The same turns and mirrors carry the whole set onto itself and the rows of a family onto each other. Which other rows belong to the same family as each row named below? List them in the order they appear above.
These 28 rows form 7 families of 4 rows each.
rira: [-29.5  14.9   7.8  -3.5 -34.0   1.4  19.2   1.3 -13.1  -8.3 -11.0   9.0
 -23.8   6.1  10.8  -7.5  -9.6  -0.5   3.3]
sarap: [-26.5  21.3  15.1  -9.7  18.8  14.4  -3.7  -9.1   0.0  26.2  -9.6   0.6
  -9.2  36.0  -0.6  -2.9 -12.0   7.6  -4.8]
Kop: [-28.8  20.5   9.1 -11.3  24.1  15.7   3.0  -7.4   4.4  22.3 -11.2  -4.1
  -1.3  33.5  -2.7  -3.7 -14.1  10.8   1.0]
mola: [ -3.3  22.2   7.8 -11.9 -28.9  30.8   9.5   4.3  -6.8 -27.0  11.3   5.2
  26.2  -6.7 -10.4  -8.1 -14.0 -13.1   1.4]
kilam: [ -0.9  12.2 -17.4 -31.6  -7.2  43.7 -27.8   5.9  -6.6  10.4  12.3 -13.7
   9.5  12.6   7.8   6.3   3.2   0.0  -3.8]
muda: [ -6.0  20.7   7.3 -17.5 -25.8  26.7  12.7  13.8   4.4 -25.0   9.5  -0.4
  25.3  -6.1  -9.6  -6.0 -13.7 -17.3  13.9]
lurum: [-33.0  12.2   4.6   2.5 -30.0   1.5  12.1  -1.7 -12.2 -10.2 -13.5   0.2
 -22.8   2.5  10.5  -9.1 -19.7   0.9   5.6]
lek: [ -0.6  27.4  11.7 -13.6 -26.6  29.9  10.6  15.2  -1.6 -23.4   8.1   9.5
  26.7  -4.2 -10.7  -6.8 -17.0 -16.6   3.0]
Vova: [ -2.3  26.6   9.0 -17.3 -21.5  25.7  16.2  10.3   1.5 -19.7  10.0   1.3
  30.9  -5.0  -4.8 -13.7 -17.0 -21.0   9.8]
vofo: [-35.8   7.6   3.7   3.4 -30.8   6.0  14.6  -4.1 -11.2  -9.7  -2.7   2.8
 -28.7   5.5   4.4  -5.4 -17.9  -8.2   2.3]
Rok: [ -6.3  11.8 -15.2 -32.6  -1.4  45.1 -17.3   0.7  -5.9   2.7  18.9 -16.9
  10.4  11.2  14.5   4.7  -3.2   1.3 -18.2]
bopom: [-31.9  13.4   4.8  -4.2 -36.9  -2.4   9.4  -4.6 -13.3  -9.5 -14.7   3.2
 -17.4   8.7  16.2  -8.2 -16.2  -2.2   2.4]
vuto: [-36.4  14.3  -5.8  -4.2 -31.2   5.1  13.8  -5.4  -8.1 -10.5 -18.8   7.0
 -21.9   6.9   7.5  -7.5 -15.7  -6.6   0.1]
luf: [-19.1  20.1  10.7 -13.4  22.9  16.0  -0.3  -5.0  -4.4  25.0  -6.6   9.7
 -11.6  28.8  -9.2  -1.2 -12.1  10.8   2.6]
katob: [ -5.9   9.0  -4.4 -26.9  -2.4  45.8 -26.6  -3.2  -7.3   2.3  17.6 -14.3
  20.7  18.0  11.4   2.9  -2.6  -4.5 -10.7]
gan: [-31.4  17.7  -3.0   0.5 -29.3   0.9  18.4 -12.1  -8.5  -6.6 -18.3   9.1
 -18.0   2.2   5.8  -9.7 -16.0  -2.1  -0.1]
misu: [ -6.1  27.1   9.6  -6.3 -26.8  30.3   6.3  19.2   7.9 -27.0   9.0  -5.2
  25.3  -3.5 -14.9  -3.4 -14.3 -15.8   9.7]
Poda: [ -3.5   9.0  -6.3 -26.5  -8.6  45.5 -24.0   1.2  -9.3   9.3  21.4 -16.0
  15.3  16.6  14.4   1.4  -1.5   0.4  -8.7]
rufe: [ -5.6  23.2   8.7 -14.6 -23.8  31.5  13.5  16.8   1.6 -24.0  20.0   1.4
  23.7   1.8  -6.6 -14.6 -13.6 -18.4   9.2]
figim: [-29.5  19.5   6.3 -12.8  19.9  14.1  -4.7 -11.4   4.0  25.4 -13.3   0.4
  -0.1  32.5   3.3  -0.6 -12.4   6.6  -3.7]
Farib: [-34.6  24.3  12.7 -16.9  18.8  18.2  -0.3  -4.8  -4.5  19.5 -11.7   5.2
   0.2  33.8  -5.6   2.1 -19.1  17.1  -3.6]
feme: [-35.3  17.7  -1.5   4.2 -30.0   6.6  18.7  -4.2 -10.2  -8.9 -13.9   3.6
 -22.2   4.4   6.7 -11.7 -14.9  -6.9   4.4]
Sorun: [ -2.3  17.5 -12.5 -36.2  -5.9  42.5 -21.5   4.7  -2.2   5.6  21.6 -13.2
   9.1  14.7   8.4   8.4  -1.2  -3.5 -12.2]
ferod: [ -1.5   8.0  -8.5 -32.0  -4.5  47.0 -24.3   2.8  -6.6   9.6  16.8  -7.9
  15.0  19.7   7.8   5.5   0.0  -2.6 -10.6]
Vepu: [-28.4  23.5   9.3 -16.2  16.9  20.6   4.3   3.5  -5.0  26.7 -19.4   3.5
  -7.5  33.0  -3.5   4.3 -15.6  13.3  -1.4]
Vuka: [ -0.9  23.0   3.9 -10.6 -26.4  32.7  12.8  14.0   0.0 -28.3   7.5   2.9
  25.6  -5.0  -9.7  -6.7 -11.6 -14.2   5.7]
sava: [ -4.6  14.5 -13.3 -28.7  -0.6  49.7 -20.1   9.2  -3.3   4.9  14.7 -20.1
   9.0  21.2  13.3   3.1  -7.7  -3.5 -10.8]
lufi: [-29.2  26.7   8.8 -15.6  19.7  18.1  -4.6  -4.0  -7.9  27.7  -8.5   3.5
  -6.6  31.9  -7.0  -2.3 -19.5  11.4  -3.1]

The rest of the family of Vepu: rira, rufe, sava
The rest of the family of lurum: muda, Sorun, lufi
The rest of the family of vuto: Kop, lek, Poda
The rest of the family of sarap: feme, ferod, Vuka
The rest of the family of bopom: Vova, Rok, Farib

The same turns and mirrors carry the whole set onto itself and the rows of a family onto each other. Which other rows belong to the same family as each row named below? List them in the order they appear above.
These 32 rows form 4 families of 8 rows each.
lopor: [ 11.9  -1.5  39.6  -8.0 -16.5  -0.4  -3.7   8.2  11.8  -5.6 -12.1  -8.8
  18.0  24.4  -2.9  11.5   7.6 -10.3  -1.7  10.7   6.3 -25.1  15.4]
vudo: [  4.3 -23.4  13.1 -19.5   1.4   2.6 -27.4  21.6   6.3  -6.7  -9.1  -0.6
 -11.2  41.2  13.8  11.7  21.0 -14.3   6.1   0.6   0.6   7.8  19.0]
zem: [  6.4  -0.9  12.4  -8.5   4.5   7.8  -6.4  11.3   4.5   6.5   1.9   4.1
  29.0  -2.9 -10.7   8.8  11.7  -4.3 -13.9  38.7 -12.1 -24.0 -11.6]
ziz: [ -7.4 -11.0  -4.0  -4.1 -13.5  -5.9 -22.5  28.0   6.6  -6.4   1.1  -9.8
 -23.5  35.0  12.3  15.8  19.6 -14.3   4.7   1.7  -9.5  11.2  21.4]
rof: [ -2.4  -5.7   9.8 -12.7  -3.5  -2.6 -24.0 -19.3 -14.7  -8.3  -0.9  -3.3
 -22.8  16.4  28.0 -20.6   9.8 -15.6  -9.7  17.0  -1.9  20.0  15.7]
ruvo: [  2.9 -31.3  -4.4 -14.2  28.8   6.4  -8.1   1.7  -2.1   7.1   1.1  -0.9
 -10.0  16.5   2.7 -10.1   6.9  -3.5   8.1  21.1 -21.7   0.8 -21.3]
vifut: [ 11.0  -3.1  13.5 -22.5   6.1   6.6  -7.6   1.4  -8.2  -9.9  -8.2   7.5
  25.8  -4.0 -15.1 -13.5   2.2  12.7   3.1  21.6 -13.7 -23.6  -3.1]
zogu: [ -5.7  -1.4 -20.9 -10.0   7.9  -0.5  -8.9  10.4   9.4 -15.2   7.0 -11.7
  -9.4 -11.2   3.6  11.4  25.9 -13.4  25.5  -3.6 -17.3  11.3   3.7]
Kuv: [ -1.7 -18.4   7.7 -23.3  -2.9   8.9  -7.3  31.2  -2.4  -6.6   8.6  -6.4
 -30.8  28.8   1.7   9.4  22.3 -22.5  -3.5  10.2  -6.6   6.6  16.1]
gon: [ -7.5   6.5   6.4  -0.8  16.5 -10.1  -4.1   4.0  -2.2   3.4   1.9  -7.8
  29.4  -2.8  -2.0   2.6   7.3   2.3  -7.0  42.5   1.2 -14.9 -16.2]
sefo: [ -6.9 -12.3  -2.7  -5.0   2.2   5.6 -20.0  13.5   2.1 -15.1  12.8  -2.3
 -30.1  25.3 -15.4  13.3  17.8 -14.7  -8.7  19.8  -1.6  21.7  20.6]
ziti: [-10.3   3.4   9.8  12.6 -16.8   9.0  23.6   8.1   9.4  19.4   3.8   6.8
  28.8  16.2  -5.9   5.4   6.2  -2.1   7.9  -0.1  -1.4  -5.3 -10.5]
digu: [ -2.1 -20.0   5.3 -24.5  14.1   5.6   7.2   1.1 -17.8   9.2   9.7  -6.0
 -29.6   7.1   9.7  -7.3   7.0 -10.5  -5.8  28.3 -13.2   4.3 -13.1]
vevi: [-10.7 -14.8   1.9  -8.3  10.4  -0.7  -4.7  -8.3 -13.4  16.1   8.3  -9.0
 -21.6  -1.2   5.1   8.6   1.3  -3.9  -9.0  28.0   4.2  21.0 -17.9]
duvof: [-19.3  13.1   2.5  11.8 -20.4  -7.0  13.2   7.4  13.3  -4.2   6.2  19.5
  20.6   1.9  -7.0   5.2  10.1  -6.0  -0.6  -7.3  -5.0 -13.6 -14.0]
moduv: [  0.3  -0.2  14.4  -8.0  -5.2 -13.1 -10.9   1.3 -15.3 -10.4  -5.5  11.2
  21.4  -6.8 -13.7  -0.3   8.5   1.3 -11.5  35.8  -8.1 -23.1 -17.9]
ginis: [ -8.7 -11.9 -10.8 -16.5   1.6  15.8   2.0   1.4  14.9  11.1  -9.8   7.1
   3.9   4.5  24.3  10.6  10.7 -13.2  25.4   2.0 -13.7  19.7 -10.8]
noral: [  2.4  14.4  19.4   6.5 -11.3  -6.1   2.1  10.9  17.5  -5.1   2.7  10.7
  15.6  31.7   1.0  13.9  24.3  -8.7 -13.5   3.7   0.6 -19.7  27.5]
vin: [  1.0 -17.4   7.8   1.4  -0.4  12.3  -8.6 -17.5  -9.8 -12.4  -7.4   3.6
 -10.4  34.8  30.6 -14.3   9.6 -12.8  -4.6   6.3  -7.3  23.2  17.7]
Potog: [ -1.0  -2.3   6.4  -2.9  -3.7 -11.8 -16.8 -12.7 -18.9 -11.1  -4.3 -19.4
 -15.0   3.1  36.2   5.0  17.1 -10.3   3.5  -5.0   9.8  16.3  12.0]
Tana: [ -2.5  -2.7   6.8 -14.1  -6.6   7.2   1.7  -8.2 -29.1  -7.7  -0.2  -5.9
 -19.8  12.6  40.2  -8.9  18.1 -14.5  -0.7   4.0  -8.9  17.1  15.8]
Ruto: [ -1.1   3.9   5.7   8.2 -15.1  10.3  -1.7   1.9 -22.5 -11.6   0.3  20.5
  23.7  27.7  -6.7 -21.9   9.1  13.2  -8.7  -1.1  -0.3   0.0  20.3]
lugid: [ -5.6   9.3  35.1  -1.5 -18.8 -14.4 -10.8   9.5  11.2 -12.8   0.1  10.6
  13.3  21.3 -14.1  15.9  20.2 -17.5 -14.8  16.3   3.6 -21.8   7.6]
fadon: [ -2.1   5.1   4.5  12.4 -12.3  -5.6 -12.9   5.4 -12.0 -34.3  -6.6  -8.9
  24.6  11.0  16.9 -10.8   3.2   5.2 -19.8  15.8  13.3  -3.7  20.9]
saz: [-15.2  -2.8 -19.9 -14.3  -4.5  -5.7  -5.6   4.0  -0.9   8.7   1.0   2.4
  -0.2  -7.6  25.3  -0.6  18.2  -8.1  23.6   6.0 -19.9  27.4  -2.9]
fiv: [ 10.9  -6.5   9.4   0.9 -18.4   1.5 -13.0   5.6 -20.8 -16.6  -5.6   9.6
  22.6  12.3   9.6 -21.8   4.6   4.2 -28.4  16.2  15.5 -12.0  15.1]
migu: [ -6.2   4.3   6.0  12.9 -26.0 -10.3  -7.0   1.9 -23.9 -27.3  -2.9  18.3
  19.3   8.3   3.7 -13.7   7.4   7.1 -19.6   1.3  -0.4  -8.2   5.3]
nez: [ -4.7   1.4  -7.8   3.7  -8.0  -8.0  22.2   6.3   8.9   4.0   6.5  16.9
  29.7  -5.9   7.4 -11.6   8.0  10.3  -2.5  -8.2  -3.7  -9.6  -6.9]
tik: [-13.4  16.7  21.5   1.0   1.4 -12.5 -10.5  13.6  14.9 -10.7   8.1   3.4
  11.4  32.4  -5.8   8.6  15.8  -3.8 -21.4  14.2  19.2  -6.9  23.9]
Nimu: [ -7.4 -20.4   1.7 -16.0  15.1   2.4 -14.6   6.4   9.5   8.5  11.1 -12.8
 -25.9   5.9  -0.2   0.0   0.6 -12.5  -4.0  23.8 -22.1   1.0 -19.1]
Zozem: [ -9.7  -2.4 -14.4 -20.6  -4.9  15.4   6.8  20.9  -1.9   0.9   3.2  -3.1
 -11.9  -0.8  21.3   9.7  24.9 -20.4  23.7  -2.5 -19.0  10.7   1.1]
liki: [-20.4  12.9 -15.6   0.5   1.4  -1.8  10.0  14.3  22.5 -10.5   5.5   6.3
  25.0  -9.2  -3.7  -2.3  -0.6   7.7   0.1   2.8   3.6  -5.4  -6.5]

The rest of the family of duvof: Kuv, digu, moduv, Tana, lugid, migu, Zozem
The rest of the family of vifut: lopor, zogu, sefo, ziti, vevi, Potog, Ruto
The rest of the family of Nimu: zem, ziz, rof, noral, saz, fiv, nez

